Each row is where one point has got to under a steady rotation. How many ticks took it there?
The counts run from 0 to 715.
  2  -6   4   0  -1   3 -17  -2   1  -1   4  -5 -15  -2   6   3  -8  -2   0  -7  -7  -9  16   3   6  15   1   7  -1   5 -18   2   4  -1   5 -19 -16  -6 -11   7  10  -2   0  13  -6   7   1   6 -13 -16   2   6   0  -3   6  -3  -7  -7  -2 -11  12  -4 -16 -23
529
-15   2 -10 -18 -11  -2 -17   2  -2   4  -7   4  -7  10  10  13  -3  17   3   1   2  -1   1  19   0  11   9   6  -4   0 -15   5   2 -11 -12 -26  -5   8  -5  -4   1   2   6   2   4   1  -1   4  -8   7 -11   8 -12   2  -8  -6  -1   4   4  -8   6  -9 -18 -10
629
  2  -4 -19  -6  -4   0   7   0   3  -1  11   2 -14  -6  -3  15   4  16   8  -2  -1  -3  -6   0 -12  15 -19  -8   9  12   6   5 -12 -10  -6 -13   6   6   0 -12  11  -1  -9  -2 -14 -10  -1  16  -6   5  -3  -3  -5  -9  13  -3 -23   6  -7   2   4   8 -10   4
168
 12  -4 -15   6 -11 -10 -14  -3   4   4  12  -1  11  10  -8   7 -16  10  12   5 -12 -12  -5  -3   4  -3  16  -8   3   2   5   2   9   5   7 -10   4  -2   6  -7  11  -2  -4  12  -6   2   2  -7  13  -3  -8   2   1 -15 -11   9   3 -12   9  -8  13  -9   3  18
579
 14  -7 -15   7 -11  -7  -6 -15 -10  12   4  -2   6   6   1   3   2   9   5  14  -3  -8   1  16   7   5  19 -18   7  -4   7  11   4 -11  -1   9 -10  -3   8  -6   9   9  -2  12  -3   4   0   9   4   2  -3   9  -1 -16 -11   2  11 -15  -4 -17  -7 -17   6   2
566
 10   2 -18  -9 -18 -15  -4 -13  -2   6  -2   4   6   7   2   4   2   5   4  14  -1   0   9  20   0   9  18  -2  -5  -1  -1   0   6 -11   3   7 -12   1  -2  -1  12  11  -1   3  -3   2   5  11   0  10   2  14  -1 -16  -7  -6  10 -12  -1 -22  -5 -16   0  -1
561
  4  -3 -15   6  -6 -12  -6   5   7  -4   7   9 -10   6 -13  -5   8   1  11   8  -3 -12  15   9   7  14  17  -9   6   5 -14  -3   6 -16  -2  11  -7   0  10   5  10   7  -4  11  -3   3  -8   9 -15  10  -7  10  10 -20   4  -3  -5  -8  11  -1   8  -1   5  -7
552
 -4   6 -14 -24 -25   4 -18 -14  -2  11  -8  -2  -3   3   6   1  -7   9   0  -9 -10  -9   0  14   8  12   7  -9  -7 -10  -5  14  -4 -10  -4  -3  -9   1  -3  -1  -4   1   1  10  -5  -1   1   9  -8   6  -6   5  -8   6  -5  -2  11  -4   0 -12   4 -14 -14  -7
326
 11  -1 -17   5 -15  -9 -12 -10   7   3   0   0 -16   1 -11   0   9   5  19   6  -7   6  -3   7   2  13   6 -13  -8   7  10  -1  -4  -7  -8  11  -6  -1   3   2  11  -2  -4 -10 -17   9   8  10   2   1  -6  17  17  -3  -6   7  -8  -8  -2  -3  -5  -2 -11   9
689
-11   4  -5  14   6   3  -3   2   5  -6  14   2  -3   2  -1   8 -16  12   8   0   2 -18  -2 -15  -2   8   3   7   6   0   7   6  -2   8   7 -30 -14   4  -4  -2  13  -1   0   6 -21  -1   2   7  12 -12  -1   3  -2 -13  -6   1  -9  -5  -3  -2   0  -5  -6  -5
597
  8  -2 -18  -1 -19 -12  -3 -13  -5   1  -4  -3 -14  16  -2  -2  -3   6   8   5  -3   1  16  -2   0  13  14  -6  13  -9  -5  10 -11  -2   3  -1 -10   8  -1   9   7  15   0   9  -1  -6   2  17  -1  -6  -5   8  18  -3  -4 -11  -7  -6  14   0  -8 -10  -3  -7
107
  0  -2 -21   2   4 -12 -10  15   9  -7   8   8 -11   7 -13  -6   6  -5  12  10   8  -6  10   1   5  11  17  -5  13   4  -1  -1  -5 -11   2   1 -19  -4   9   4   9   9  -1  -4 -10   7   0  20  -4  11  -6  15  11  -9  -6  -4  -2 -11   3  -9   2 -11  -6  -1
245
 -1  16 -16   1 -14   0  11 -14   8   6   3  -2 -12   8  -3  11   0  16  15   4  -9  -1  -2  -4  -1  16  -2  -2  -8   1  -3  15   2 -10 -10   4  -8  -6  -8   3  16  -6   5  -2  -1  -6  15   5  -5 -17   3   0   3  -6 -15   8 -13   7  -1   3  -5  -2 -11   4
1
 -5  11 -17  -4  -3  -2   3  11  -7   7  18   3   1   8 -17   3  -2   6  15  16  -3 -11  -7  -4  13   6  14  -6   2   2   2   4   6  -8   2  -6   1 -16  13  -9  14  -6   0   8   1   4   5  -1   0   1 -11   1  10  -1 -26  14  -3  -9  -3   1   5  -5   7   5
133
  8  -1  -7  10   5  -4   0  -9  -4  -1  13 -11   1 -12   0  -7  -2   7   2   9  -7 -12  13  13  -1  10  -7 -15   2   0  -3  14   2  -3  -9   1 -21 -15  -5  -7  12   9  -1  12  -7   3   0  15  -3 -19  16  -8   7 -16   2   4  -3  -6   2  -7  -6  -9 -16  -5
666
 10  -7 -20   1  -8  -4  -2  -4 -14   5   8   2   3   9  -1   2   2   7   3  15  -3  -7   3  10   5   7  16 -14   9  -4  10   6   2 -12  -3   8 -14  -7   9  -2  10   9  -7  16  -6   4   1  11   5   7   2   9   4 -16  -5  -2  16 -18  -7 -12  -7 -14   6   3
565
 -8   1  -2   1 -10  -8 -13   0 -10   7  -7   0   5   2   4   7  -8  26   1  14   5   0   1  22  -1   3   4   1  -9  -2   1   3 -11   1 -10 -22  -4   9   6 -14   4  13   0   4  -6  -2   0  11   6  -1  -4   8   4  -5 -15   3   2   4   9 -15 -11 -11 -16   8
494
 -1   6 -17   2  -1 -16 -17  14  13  -7   6   5  -6   5 -11  -6   2  -3  13   7   6  -9   7   2   9   7  19  -2   5   7  -5  -7  -2  -9   4  -1 -14  -2   4   2  10   5   1 -11  -8   9   2  13  -8   9  -7  14   7 -12  -6   0   1  -4   7 -12   6  -7  -6  -2
244
 -8  -5 -17 -16 -12  10 -12   3  -4   0   6  -1  -2   3   3  -4  -3   2  -1 -16  -5 -19  -1  10   5  13  13 -13   3 -10  -8   9  -9 -14 -10  -6  -9  -7  10  -2  -7   1  -4  19  -6   3  -9   5  -4   1 -10   2   0   4  -2   1   8 -16   0   0   9 -10  -7  -5
329
 -4   5 -12  -2   5  -3  -1  12   9   3  13   0   4   7  -4  13 -10   9  16  12  -6 -12  -6 -19   7   9  17   1   1   1  -9   7  11 -11  -3 -11  -2 -14  -1  -5  18  -3   1   4   0   0   2   1   8  -1 -10   4  -1  -5 -20  16 -17 -10   1  -4  11  -4   4  -2
138
 -3  -3 -19 -13  -9  -7  -7   2   1  -6  -1   5  -8   2   0  12   1  17  11   9  -4   0   3  13 -10  15 -11  -7   8   1   6   0 -18  -2  -7  -9  -3  18  -1  -2   6  10  -4   1 -11 -12  -3  13  -2  14  -2   1   4  -3  10  -5  -8   6   9  -1  -3   1 -22   8
174
 -5 -13  -4 -14  -8  12  -4  -5 -19  11   3  -7  -4  -2  11   7   1  16   1  -4  -6   0  -2  15   3  14   3 -16   5  -4  -8  14  -5 -16 -16 -11   2 -10   4 -11  -3   4  -6  19  12  -4 -12   8  -6   1 -10  -1   1   4   1   4  -9  -9  -8  -3   0 -10  -5 -13
638
 11   0 -21 -14 -13 -10   2  -4 -11   6  12   1  12   3  -6   7  -5   2  11   7  -7  -3  -7  -2  -3  10  13  -8   6   0  17   2   2   0   5  -7   2 -11   6  -9  15  -1 -13  14  -5  -2   4  -1  17   0  -4   2   9  -9  -7   9   5 -18 -11  -8   1 -13   5  18
576
 18  -3 -16   2 -17 -11 -12 -11  -1  11   8  -4  13   6  -8  11 -12  10  11   9 -12  -4  -7  -2   7  -5  15 -10   1  -2  13   6   7   6   8  -5   6  -4   3  -7  13  -3  -5  10  -3   1   6  -3  10  -2  -7   5   1 -14 -13   8   1  -8   4 -11  10  -9   1  17
578
 -4  -4 -11   1  -6  -6 -17   4   8  -8  -5   7  -2   6   3   8  -7  18   9   9  -4  -9   9  19  -3   8  -2  -3   0   3  -3  -3  -9  -1  -8 -13  -6  21  -2  -4   1  12   0   3 -14  -7  -7   7  -3   8  -7   6  -6 -14   7  -7  -9   7  17  -6   4   4 -20   4
176
-11   7 -11   3  -8  10 -13  -5  14   7   5   1 -11   4   3   3  -6  12  -1  -7  -7 -23  -6   1   6  13  12  -6 -15  -3  -6  11   5 -18  -8  -8 -12  -4  -3  -1   2 -12   5  -2 -17   7  11   7  -3 -10  -9  11 -14  -1 -13  10  -4  -2 -11  -2   2  -5  -5 -13
14
 -1  -3  -7   3   1  -8  -5  -1  -5   4  15  -6   3   1  -9   0  -8  10   2   2 -20 -13   8  12   3   3   5 -11   2   4 -24   9  14  -7 -11 -10   3 -13  -3 -11   7   1  -1  12   9   8 -11   1 -13  -7  -7  -7   3 -11   2   1 -15   1  16   4  19  -6  -5  -4
652
  0   8 -14   5 -13  -8  -3 -17  -4  13  12  -2  -2   2 -11  10 -12  16  12  13 -12  -4 -12  -7   0   3  -3   2  -4   2  10   7   6  12  14 -15  -1   3  -9 -10  16  -8   2  -7 -13   2  10   6  10   1  -1   8   6  -9 -12   1 -20   0   6  -5   2  -7  -1   5
589
 14   5 -20  -9 -11   2   6 -10   2   2   5 -11  -2   6   1  16  -8   6  18   7  -9  -3  -1  -8  11   7   1  -7   9  -6   1  20   7  -7   0   5  -4 -16  -1   5  14  -2   4  14   9  -7   7   2  -9  -5  -1  -4  -5  -8 -15  16  -1  -5  -1  -9   8  -7 -13   5
443
  5  -6 -13   4   1  -1 -21   0  -5  -1   7  -4 -16   1  -9   7   9   4  22  13   1  10  -6   9  -1   7  -6   0  -2  13  12  -1  -2   4  -7  -6  -9  -1  -2  -4  10   0  -4  -9 -15  12   8  10  -2   3  -3  12  11  -7  -8   2  -5  -2 -10  -9  -6  -7 -21   7
381
 -3  -4  -9 -17  -5  -4 -13   9 -11   6  12  -5  11   1  -5  -2 -11   4   1  -2 -13  -9   8  12   3   4   7  -8   5   5 -16   5   6   0  -7 -15   0 -10  -1 -12   3  -2  -9  21   6   3 -12  -2  -8  -2 -10  -8   5   1   3   2   2  -8  13   0  20  -9 -10   2
647
 -1   2  -2   8   6  -3  -4   7   1  -5  13   1   8  -8  -4 -14 -13   5   0  12 -11 -18  16   7  -1   8  -1  -8   0  -3 -13   5   6  -2  -4  -4 -20 -14  -8   1  10   9  -1  15  -9   3  -7   9  -3  -9   7  -4  11 -16  -1   6  -3  -7  16  -8   8  -7 -16  -6
664
  0   8  -3  11  -1 -11 -10  10   1   7  18   8   0 -14 -16  -5  -1   4   3   5   8 -10  -1  11   5   1   0  -1 -11  10   7  -8   3  -2   4 -13  -3 -18   9 -17  13  -3 -10   0 -11   4   3   4  -8  -8  -4  -1   6 -22  -5  14   1   5  -3 -12   9 -11  -9   9
367
 11 -10  -8   0 -17 -17 -14  -3  -8  10   2  -6  -6   3  -7  11  -9   9  -2 -10  -3  -7   4   5   4   3  20   9  -2   8   1  -3  -5   3  15 -33   3   8   9  -8   0  -4  -6   5  -9   3   8   0   2  -2  -9   8  -2  -1  -4  -8  -4  -9   2  -8   5  -3   1   2
713
-10   0 -13 -19 -10   3 -11  -3  -6   3  -5  -6 -10   9  13  17   0  21   6   4   3   5   1  15  -2  11   2   3   0  -1  -8  11  -7 -10 -14 -20  -6   9  -5  -4   3   6   5   1   5  -2   1  11  -9  11  -8  10  -9   3  -8  -7  -7   2  -1  -9   2  -8 -16 -12
628
  4  -5   1   8  -1   3 -21   9  -5  -6   5 -11  -4   3  -4  12  -9  12  14   2  -9   0   1   6  10   3   3   3  -6   7 -13   3   3   3 -14 -27   7  -5   0  -3   8  -3  -2  16   3   9  -1  -7  -5 -16 -13  -1   6  -1  -5  15  -7   2   8  -3  12   0 -20   5
512
  0  10  -1  -5 -19 -12   0 -18  -9  10   2   7  -8   9  -2   8  -9  12  -1  17  -6  -6  16  15   7  12  10  15  -3   1 -12   0   7   2  11 -11  -1   8  -3  -2  15   6   0  14   6  -7   3   1 -10  -1  -1   5   6  -8  -6  -8  -4   1  13  -6  -3  -5   4 -14
422
  0  -3 -23   8  -7 -13  -6  -2  -1   5   4  -5  -3   3  -7   5  -2  19   5   4  -1  -6  -1  11  -8  -1   1 -19  10   0   7   9 -19  -8 -10 -10  -4  14   5 -13   2  13  -1  -6 -10  -3  -5  20   3   3  -5   0   4  -5  -5  -5 -12   7  16   1  -4  -3 -10  15
482
 -6   3 -16   4 -10  -2 -19  -7  14   8  12   4   2  -5  -3  -7 -10   8  -3  -9  -7 -21  -8   3   5   3   3 -19   1  -3   9   4  -8  -6   8  -1  -8   4   2 -11  -4  -6   0   0 -24  -3  -5  13   1   2 -14   3 -13 -12   0   4  -5   2   1  -6  11  -9  -4  -3
467
 11   1 -19  10  -3  -8  -6  11  18 -14  13   2  -7  -2  -8  -4   2  -2  13  -8   4 -10   9   0  -3  11   7  -7  -8  10   0  -2  -1  -8 -12  -2 -11 -14   3   5  12   0  -7   6 -16   5   8   3  -3 -19   0   2   5 -21   0  12   3  -5  -6  -4   8   1 -13  10
681
  1  -2  -5   5   2  -9   4   6 -10   2  11  -3   9 -16  -5   0 -10   7   0  12   2  -8   6   3  -1   7   1  -7   0  -9   3   5 -15  -5  -2 -10 -10 -17   4 -13  12  18  -5   5  -5  -3  -1  21   8  -4   5   2  15 -14  -7  15  -6 -14   7 -17  -7 -17 -13   1
358
 -1  -4   0  -3  -6  -1 -17   0   0   4  11   6 -20  -7 -10 -11  -2  -2  -2  -5  -6 -20  16  11  16  18   0   2   0   5 -10  -6   3   1  14  -4  -9  -6   2   1   6  -5  -7  14 -13   4  -3   6 -21  -7  -6   2   9  -5  11   0  -3  -1  -3  -5  14  -3  -8 -19
535
  4  10 -29 -13  -5   2   3  -8  -1   3  16 -10  -5   7  -6  12  -3   0  20  11 -13  -7  -5  -4   3   6  -4  -6   5   0   5  19  10  -6  -2   3 -14 -11  -8   0  13 -10   3   1   0   6  10   4 -11   6   5  -2  -4 -10 -13   3   0  -5  -7   0   6  -8 -13  -2
448
  7   4 -15  -6 -12  -9  12   3  -8   8   3  -1   2   8   2   4   0  10   2   6   8  -5   4  -4   8  11  19  -9   8  -9   0  12  -9 -13  -1  -6  -5 -15  13  -3  13  10  -1  18   6  -8   8  11   5 -15  -3   2   3  -6 -18   9   3 -13  -5  -9  -7 -13   6   1
123
